A state moves one step at a time under one of 6 hidden systems, and each row is a state written as 26 numbers. Each run below is a few steps of one system.
run 1, gekez:
[[  4   4  28   7   1 -16  10  22 -23  11  20  27 -37  46  25 -10  11  -6
  -15 -24  15  -6 -28  37  10   3]
 [  0  38 -33   0   0   8  -2  -1   3   6  45  -1  -3   9  -2 -23   2  22
  -19  22  15  15  27  -6  30  25]
 [-29  -8 -26   7  -4   0 -18 -16  29 -22  -6 -16   5 -48  13   4 -30  -4
   11   7  -6   7   5 -29   1  -2]
 [  8 -24  25  21 -16 -15  -9  -8   1 -16 -20  12 -23  13  19   7 -10 -31
   13 -20   1  -7 -34  -4  -2  -8]
 [ 38  19  10  20 -14   1  11   4 -29   1  10   3  -7  41  -7   1   5  11
   -5   5  21  -2   0   6  23  27]
 [ -8  22 -15   8   9  11   6   8 -12  -8   9 -20   8 -37   5   8 -14  31
    1  11  13   3  27  -1  12  20]
 [-28  -9  10   3  11 -12  -5   5  15 -10  -4   9 -18 -37  42   8 -14  -9
    4 -17  -5  -7  -7   4 -11  -5]
 [  3   5   4   6 -14 -18  -1   0   7  -2  15  24 -23  41  23  -8  -2 -11
   -9  -9   4  -2 -23   8   9  11]]
run 2, gekez, 8 rows:
[[ -1   2  -3  -4   1   4 -14  -4   0  -3 -42 -30  -2  30   6 -51  -4 -23
   16  12  -3   6 -33 -20 -17 -11]
 [ 11 -12   6  -1 -35   1  -9 -18 -35   4 -11 -21   4  15 -12  12  25 -27
    6 -18   5   7  48   8   4   0]
 [ 24 -15  14   6   9   4  20   2   5   3  21  29  19 -29 -35  51   8  24
   -2   4  -7 -11  13   3   6   1]
 [ -2  17  10 -14  42   8  16  25  11   8 -23   4  12  -4   8 -21  -9  28
    3  20  -7 -10 -40   1 -26  -1]
 [-36  10 -10 -31  -6  -3 -12   3 -15  10 -16 -24  -9  21  28 -35  13 -20
   -6 -17   0  10  19  22 -17  -8]
 [ -7 -25 -12  -5 -24  -5  -8 -18  12   6  42  19  -2  -3 -27  25  19 -18
  -14 -13 -10  10  32   4  16 -13]
 [ 28  -9   3  12  19   8   7  -3  32  -3   4  21  16  -4 -35  -1  -7  12
    5  30 -12  -4 -35 -31   2  -8]
 [  6  13   7  -8   8  10  -3   4 -20   1 -54 -35  12  19   9 -35  -3  -5
   17  10   2   0 -10  -8 -26   3]]
run 3, lerir, 8 rows:
[[ 18  -5  -7  30  51  26 -12   3  36   3  35  10  -7 -38 -45 -50   0   3
    1  46   0   5 -46 -48  24 -28]
 [  8 -11   0  32 -24   8 -41 -39 -11 -26 -43 -46  -8 -31  24 -28  -7 -59
   35  -1  11   9  28 -47   1   1]
 [ 24 -31  19  -1 -62 -27  12 -22 -15 -10 -26  14  15  47  -8  76  -2 -15
    9 -35  -9  -8  20  20 -11  14]
 [ 29   3  21 -17  37  12  46  34  -5  22  -2  27  39   6 -53  33   7  61
   -6  21 -13 -16 -26  17 -17  -3]
 [-18  35 -11 -29  52  30 -11  14  -6  20 -32 -42  13 -25  13 -76  19   2
    2  30   0   6   8  -9 -27 -11]
 [-35  -8 -30 -31 -47 -19 -33 -33  19   2   0  -8 -14  40  30 -25  16 -58
  -12 -24 -11  18  31   4  -8  -5]
 [ 11 -41  -8   7 -24 -18   7 -12  40  -2  49  53   1  23 -52  49  -6   3
  -14  -5 -20   1 -30  -4  21 -16]
 [ 34  -9  20  37  45  28   3  10   4  -9 -18  -9  15 -50 -40 -14 -12  19
   24  37   2  -8 -40 -41   4 -16]]
run 4, gafum:
[[-20 -21  22 -36  29   7  31  32 -10  16 -37  -4  37 -31 -31  36   4  37
    7 -10 -23 -13  -9  31 -43 -29]
 [ -9  15  -1 -53  15  -9  -7  -9  44  17 -28  20   6  33  44 -47  20 -28
  -10   9 -27  -7  -7  -4 -50   0]
 [-27   0 -63  -7 -45  -1 -30 -33  21  -7  40 -16  -5  25 -19 -22  -4 -20
  -15   6  -4  33  31 -22  35  -2]
 [-23 -48   2  15  15  18  -1  14 -14   6  18 -16  10 -59 -76  24   3  13
   11  -7  -5  11  -2   3  19 -52]
 [ 40 -14  48 -12  45  13   6  -3  21  15 -48  21  23 -18  -2 -20  31 -23
   16  15 -24 -25 -20 -19 -52 -17]
 [ 28  22 -31 -17 -48  -7 -16 -49  21 -10 -27 -12  26  53  12 -15  -1 -26
    2  19 -10   9  33 -36 -12  35]
 [-43 -24 -42 -11 -41   1   4   3 -28  -2   7 -41  23   3 -62  43 -16  28
    2 -16  -3  27  26  21  19 -22]
 [-23 -26  30 -38  54  11  21  34   9  30 -13  17  16 -26 -27  -5  26  11
   -4  -6 -29 -13 -29  28 -45 -48]]
run 5, seko (8 x 26):
[[ 42  17  13  23   4 -12  12  -8  32 -25 -17  30   4  12  28  16 -33  15
   10  22   2 -18 -44 -31  -6  35]
 [-15 -15 -15  28 -28   8  -1  -1 -37 -22 -22 -52  15 -25 -35  35 -32  20
   24  -8  14  13  10  -4  19  -4]
 [-17 -11  20 -32  22  15   1  16 -30  38  10  -6   0  -9 -20 -21  56 -14
  -12 -20  -7   5  38  38 -15 -31]
 [ 25  39   6 -17  25  -8  13   9  32   8  13  46  -7  39  40 -28   4  13
  -21  23  -4 -16 -30  -3 -12  28]
 [-16   8 -40  33 -32  -8  -8 -13  12 -38   1 -24  -2  -6   2  21 -61  23
   13  10  14  13 -19 -31  30  19]
 [-36 -47   4  -2 -11   7 -20  -6 -26  10   2 -29  -8 -36 -30   2  25 -36
    7 -32  -4  14  34  16   3 -48]
 [ 40   2  47 -21  32  -3  11   5  11  30   2  52  -8  25  20 -21  48 -23
  -14   0 -11 -23  -8  15 -28   1]
 [ 35  34 -12  26  -7  -7  19  -2  13 -29  -8   9  13  15  16  28 -49  45
    7  29  14  -9 -27 -26  13  50]]
run 6, ribef, 8 rows:
[[ 43  15  25  65   5   5   7  12 -38 -18  18  -1 -27  -4   6   7 -17  14
   11   7  40  -6 -19  -8  43  27]
 [-36   8   6  21   8 -14  11  25  -8 -27  -3  -6 -18 -50  48  38 -46  34
    7 -18  16  -9 -12  16   4  17]
 [-58   3   5 -11  24  -4   1  42 -24  11   8 -15 -39  -1  30 -32  -4   4
   -9 -29  11   6 -31  43  -1 -24]
 [ 11  15  10  30   3  -5  -1  19 -17   4  41  17 -50  47  14 -36   0  -7
  -13  -4  28   4 -44  11  39   5]
 [ -7  -1 -11  48 -13 -17  -6  -2  16 -34  32  12 -33 -15  22  21 -49   9
    4  -2  19   1 -37 -19  40  15]
 [-53 -24   3  26  15  -1 -13  19 -11 -17  -6 -27 -30 -52  15  -6 -33  -4
   15 -23  10   7 -34   5   8 -33]
 [  3   1  39  33  21   6   1  34 -56   6  -6 -17 -40  14   8 -37   4  -7
    9 -15  30   1 -41  25  14 -15]
 [ 16  25  10  40  -6 -10  16  22 -29 -17  23   7 -29  19  24  17 -29  31
   -2  -3  33  -2 -29  13  37  35]]
run 7, lerir, 8 rows:
[[ -2   6  19 -11  10  -1 -21 -11  -4  10 -16  -3 -19  -4  51 -42  32 -48
   -1 -13   2  -4  29   4 -22   0]
 [  7   5 -27 -15 -41 -22   1 -26  35  -7  27  33  11  34   6  35  -7   2
  -16   2 -13   2  19  -6   8  29]
 [-12 -14 -16  16  10  11  12  21  -1  -5  15 -12  11 -18 -58  15 -27  40
    5  14   0   9 -38  -6  22 -22]
 [  2  -8  38  16  30  13 -16   8 -27   4 -33 -23 -22 -28  24 -44  16 -32
   18  -7  11  -6  -9  -2 -15 -19]
 [ 28  15   6 -14 -33 -18  -3 -28   9  -1  -5  24   2  37  41  13  17 -25
   -8  -8  -4  -9  39   0 -12  39]
 [ -8   2 -34 -11 -12   1  20   7  11   0  26   6  31   9 -50  44 -19  53
  -12  12  -8   9   0   5  16   4]
 [-30 -13  13   5  45  18  -4  29 -14   9 -17 -27 -11 -41 -13 -35  -2   4
   12  -1   2   4 -33   4  -8 -42]
 [ 17   8  22  -2  -7 -12 -20 -23   8   0 -16  13 -24  23  60 -36  23 -55
    1 -10   3  -7  14  -5 -18  15]]
run 8, ribef:
[[ -6 -24  13  53  11  -1 -13   2   0 -11  68  22 -50 -66   4  14   0 -10
   -4 -15  24   0   4  -2  50  -9]
 [ -4 -16  45  28  41  -8   7  27   9 -14 -28  16 -28 -29  33  -5 -29   0
   19  -7   1 -21 -78  -4 -16 -17]
 [-24  24 -12  21 -16  -5   2  25 -46 -17 -30 -52 -21  48  19 -25 -42  19
   14  -6  29  14 -48  12  15   9]
 [-26   8  -9  36 -13  -1  -7  17 -47  -4  58 -15 -42 -19   6   6  -4  10
  -13 -24  39  15  26  29  57   7]
 [ -7  -9  38  24  45  -7   9  29  11   0  39  45 -44 -45  34   5  -1   4
  -10 -14   8 -18 -40  17  11  -9]
 [-20  15   1  15  12 -15   3  23   9 -19 -23  -7 -31  32  44 -31 -48  10
   10   1  11  -1 -87  -5  -3   3]
 [-38   5 -28  37 -33  -5 -20   4 -40 -21  21 -46 -40  17   9 -16 -31  -4
    3 -20  35  26  -8   8  48  -1]
 [ -8 -24  32  49  18   3  -4  22 -26  -2  49  13 -48 -54  -2  12   5  -5
   -1 -26  25  -2  -9  18  41 -20]]
run 9, gafum, 8 rows:
[[ -6 -10 -19  16  -5   9  -4   4 -11   9  60   1 -11 -11 -48   4  10  12
  -13   1  12  18  13   4  48 -14]
 [ 15 -16  29  17  39  12   9  10  16  -3  -4  17   8 -62  -7  18  -3  10
   11   9  -7 -16 -14 -15 -10 -12]
 [ 26  10  17   6  -9  -5  -9 -19   2 -12 -46  -8   0  16  44 -21  -3 -30
   17   4   0 -10  -3 -22 -24  20]
 [  5   8 -18   2 -45  -6  -1  -8 -32  -3   5 -19   4  48 -17  11   0   5
   -4  -7  11  14  25  14  21  17]
 [-19  -6   0 -14  16   1  24  27  -5  11  19  13  11 -15 -28  35  -3  42
  -12  -5  -7  -3  -5  28   1 -13]
 [-14  10   9 -17  36  -3  -1   8  32   2 -12  17  -5 -22  43 -27  -2  -5
   -2   7 -13 -10 -22  -5 -28  -3]
 [ -2   7 -15  13 -24  -4 -27 -24   2  -9  11 -14 -22  17  21 -34   2 -37
   -2   0  12  14  15 -17  20  10]
 [  8 -24   3  26 -14   8   6   2 -25   0  27  -6  -3  -9 -49  30   3   8
    2 -10  11   7   9   5  34 -12]]
run 10, veno:
[[-48 -13 -18 -40 -23 -15  -6  -9  18  -6 -39 -17  18   0  24  18 -14  -9
    5 -21 -24   3  14  11 -38  -8]
 [ -8 -32  15  -7   4   0  -1  13  -8  25  24  16 -17  28 -37 -16  31 -22
  -11 -19  -7   6 -22  24   8 -42]
 [ 40  13   3  37  20  17  -2  -4   5  -4  31  11  -5 -21 -18 -17   1   8
    1  30  16   0  -7 -31  32  12]
 [ -2  11 -12   2 -23  -8  -6 -22   8 -27 -36 -17  16 -17  34  22 -27   0
   16   4  -1  -2  24 -22 -14  29]
 [-17 -22  19 -25 -14 -14   6   6 -16  12 -21   4   1  27   2  16  18 -15
   -1 -32 -12  -3   5  35 -26 -16]
 [ 24   4  16   4  33  14  11  19  -6  24  28  21  -4  11 -30 -22  24  12
  -12  14   4  -3 -20   7  12 -11]
 [  7  28 -24   8   8  12  -8 -13  18 -13  -3 -15  12 -22  10 -17 -18  13
    6  32   5   5   6 -35   6  22]
 [-32 -16 -11 -18 -28 -11 -13 -15   2  -8 -25 -18   2  -5  19  13  -5 -22
    8 -24 -11   5  22   5 -18  -7]]
run 11, seko (8 x 26):
[[-12   5  11  15  47  24   9  40 -38  18  26 -19 -16 -31 -30 -32  11  28
   -3   6  19   6 -17  18  22 -24]
 [-12  23  10  17  22  -1   0  33 -24  10  35   5 -51  24  31 -48   3   4
  -15  -8  29   4 -34  25  29   1]
 [-20  -5  -6  31 -10 -22  -1  11   6 -17  57  26 -44   1  17  20 -29   8
  -13 -19  17   3 -31  12  45   4]
 [ -7 -40  14  43  14   5  -9   6   5  -6  43  15 -29 -52 -29  12  -3 -11
    4 -10   7   1 -24  -8  34 -32]
 [ 31 -13  55  44  34  12  -1  21 -32   5   6   9 -37 -16   1 -25  18 -19
   11  -6  22 -12 -32   8  15 -15]
 [ 20  16  34  37  10  -6  24  35 -43  -4  19  14 -29   7  17  22 -12  31
   -3 -12  30 -12 -24  29  26  23]
 [-28  -2  -6  22  22   5  16  36 -18   2  50   2 -19 -36 -25  21 -17  47
  -11  -5  17   6 -15  24  37 -13]
 [-20  -6   9  22  41  14  -9  30 -13  14  41   0 -43 -22 -13 -54  12  -4
   -8   0  17   9 -37   8  29 -34]]
run 12, veno:
[[ 42  21  -8  -6   9  20  30  11 -21  15   8   0  44  23 -64  21   9  55
   -6  33   1   0  10  -1  10  17]
 [-22  19  -2  -3  34  23  -8  14 -20  -5 -57 -58  12 -40  18 -44 -16   9
   24  17   7   3  -7 -15 -25  -8]
 [-37  -9   2 -30   3 -18 -23 -13  38   8   9  24 -30  -2  61 -30  22 -51
  -16 -25 -15  -2   9  10 -24 -12]
 [ 20 -22 -20  -7 -24  -2   4 -19  30  11  57  38  16  22 -65  32  20   3
  -21   7 -17   9  16  -4  27  -9]
 [ 26 -12   8  44   3  24   2   0 -30 -18 -33 -42  22 -31 -52  10 -22  18
   34  19  13   3 -14 -31  13  -8]
 [  3   7  41   9   8 -11 -13  -2  -9 -12 -49  -3 -27  -9  83 -23  -2 -40
   17 -20   8 -19  -5   2 -33  14]
 [ 16  12  -3 -43 -14 -19  14  -9  25  23  32  54   6  54  13  17  34  -2
  -34  -6 -18  -8  31  25 -10  22]
 [ 10   0 -27 -11  11  28  17  12 -15  14   6 -28  46  -3 -88   6   3  51
    0  32  -6  15   7  -8  12 -15]]

Name the system that made each run.
run 13 (2 x 26):
[[-17  11 -32  -6 -47 -30 -19 -32  44 -30 -18   5 -12  43  60  -2 -39 -25
   -1  -6  -5   6 -16 -23  -8  30]
 [ 19 -18 -10  35 -34  -3  13   7 -26  -3  39   3  -7  52 -68  23 -13  24
   -3  -2  15  15 -31   6  50  -6]]

lerir
run 14:
[[ 22   2  -6 -22  31  20   8   9  13  37  34  21  12  35 -60 -46  40   7
  -21  30 -14   9 -17  -2   6 -25]
 [ -2   7 -28 -38  12  25 -15 -20  16  15 -38 -35  44  -8 -26 -39  19  -8
    7  31 -22  11  31 -30 -32 -15]]

gekez
run 15, 2 rows:
[[ -1  34 -23  -3  -1  -7  -2 -13  30 -19  -8   2   9  -8  42  -1 -29  16
    1  23   1  -4   5 -25  -8  39]
 [-39 -13 -23 -31 -36 -12  -3  -6  -8   1 -15 -21   9  23  -5  16  -3  -6
   -3 -23 -10  12  19  20 -12 -11]]

veno
run 16:
[[-15  32 -31 -18   9  -1  -4  -3  29   7  33  14  -4   3  23 -26  -1   9
  -23  17  -1   7  15  -6   7  18]
 [-33 -12 -35  -2 -25  -8 -18 -19  31 -19  -2 -14   0  -6   2  -3 -27 -12
    5   1 -10  15  -7 -23   4  -7]]

gekez
run 17 (2 x 26):
[[  7  -3  27  28   5  -1   8  21 -29  -9 -17 -10 -14  -4   8   9 -16  10
   15 -10  17  -6 -28  10   6   0]
 [ 25  25  22   3  11  -1  12  13 -20   7  -7  10  -9  26  28 -12  11   8
   -5   1  12 -11  -1  14  -5  26]]

gafum
run 18 (2 x 26):
[[-73 -20 -41 -26  -5  -3 -13   4  22  -3   3 -24   9 -33 -12   2 -21   7
   -1 -10 -18  18   0   4  -5 -35]
 [ -3 -29  24  13   5 -14 -11   4  17  -4  -7  22 -34  24  15 -24  -4 -37
    5 -16  -5  -5 -65  -2  -4 -26]]

lerir
run 19, 2 rows:
[[ 20 -22  21  -8  -7  -7  15  -6  10  -5 -37  17  28   6 -12  43  -6   3
   13  -2 -19 -14 -12  -4 -29  -1]
 [ 27   9  -4  -6   3  18  12   0 -17   8 -21 -18  38   8 -39   5   8  24
    9  23  -1   1  16  -9  -7   6]]

seko
run 20, 2 rows:
[[-73  17 -34 -24 -12 -31  -4  10  36 -18  10   7 -25  -5  72   9 -42  11
  -16 -22  -5   2 -14  23  -8  12]
 [-45  -7  -2  23  11  -2 -20  23 -20   3  42 -11 -62   1  14 -53  -1 -22
  -10 -24  23  17 -37  21  36 -33]]

gafum
run 21 (2 x 26):
[[-43 -19 -21  14  26  -7 -16   5  50  -5  66  31 -38 -55   7 -13 -14  -4
  -18  -1  -4   5 -30  -9  28 -27]
 [  2 -18  27  33  21   1 -22   2   8 -13 -28 -10 -36   0  22 -56 -12 -46
   22  -1   4  -3 -70 -28  -4 -28]]

ribef
run 22 (2 x 26):
[[ 11 -11  -3  37 -59  -2 -29 -27 -51 -10   9 -35 -29  34  -5 -11  12 -48
    9 -26  28  22  40  -1  41   4]
 [ 25 -38  37  34  11   0  23  12  -7  -3  35  40  -1 -50 -42  76   3  24
    2 -14   3 -16  -1  10  22 -11]]

ribef
run 23, 2 rows:
[[-17 -21  -3  -7  -7  -6 -23 -11  14   8   1   1 -20  23   2 -40  15 -46
   -2 -11  -8  11 -16  -5  -4 -27]
 [ 31 -11   4  20 -10   6  -9 -20   2   5  38  17  -5  -8 -25   9  26 -19
   -6   2   5   3  30 -12  27   3]]

veno
run 24, 2 rows:
[[  1 -22  32  11   3  -8  -5   6 -13   2 -15   5 -23  11  13 -11   8 -29
   10 -21   1  -8 -25  11  -8 -18]
 [ 35  18   8   6   2  -1   4  -4   7   7  25  31  -6  22   9  -4  16   1
  -14  11   6  -7   7  -2  11  24]]

veno
run 25 (2 x 26):
[[-19  -4  -8  -6  -7   3 -17 -10 -12  10  29  -8 -17 -12   9 -15  29 -27
  -12 -17   7  10  49  13  13  -7]
 [-15 -18  -3  -1  -7 -19   4  -9  38 -13  20  35  -5 -24  16  41 -15   1
   -6 -12 -13  -9  -6  -1  -2   1]]

lerir
run 26:
[[-67   4 -53  -3   3   3 -25   3  14   3  65 -17 -24 -44   1 -22  -3   3
  -22  -4   8  28  30   6  39 -17]
 [-35 -36  12  35  -4 -24 -20  -2  25 -27  20  21 -53 -40  41  11 -29 -35
    6 -32   3  -2 -42  -4  15 -20]]

lerir
run 27 (2 x 26):
[[ 34  -6  30  19  56  14   9  18  21  16  33  42 -12 -21 -20 -25  18   5
   -8  22  -2 -13 -44 -12   8 -16]
 [ 21  24  13  58   7   5  -1  16 -38 -22  -7 -27 -31   6  24 -22 -33  11
   18  11  40   1 -39 -15  32  24]]

seko
run 28 (2 x 26):
[[ -3  13 -44   7 -14  21 -35 -17  -8   3  -5 -55  -1  37 -31 -80   2 -24
    6  28  10  34  -5 -37  23 -13]
 [-11   3   2  -6 -46 -23 -25 -31  -8  -5   1   3 -29  20  67  -2  21 -58
   -8 -38   9   4  58  18  -2  23]]

seko
run 29 (2 x 26):
[[ 16  11  36   2  40   6  20  39 -24  22   8  21 -17  25  -3 -25  20  17
   -9   0  11 -10 -41  28  -2  -8]
 [ 10  37 -12  -4  21  15 -14  -9   6  10  23  -1  -2 -21  26 -40  23  -7
  -13  23   9   4  45 -13   7  22]]

lerir
run 30, 2 rows:
[[ -8 -27   0   2   1 -24  -1 -10  64 -18   3  44  -5  -7  16  20 -29  -8
    1   0 -25 -12 -56 -20 -13  -9]
 [ 24  -2 -19  18 -52  -9  -8 -22 -13 -11  -3 -13  -1  73 -28  -4 -11 -14
    5   1   9  14 -11 -13  24   9]]

veno
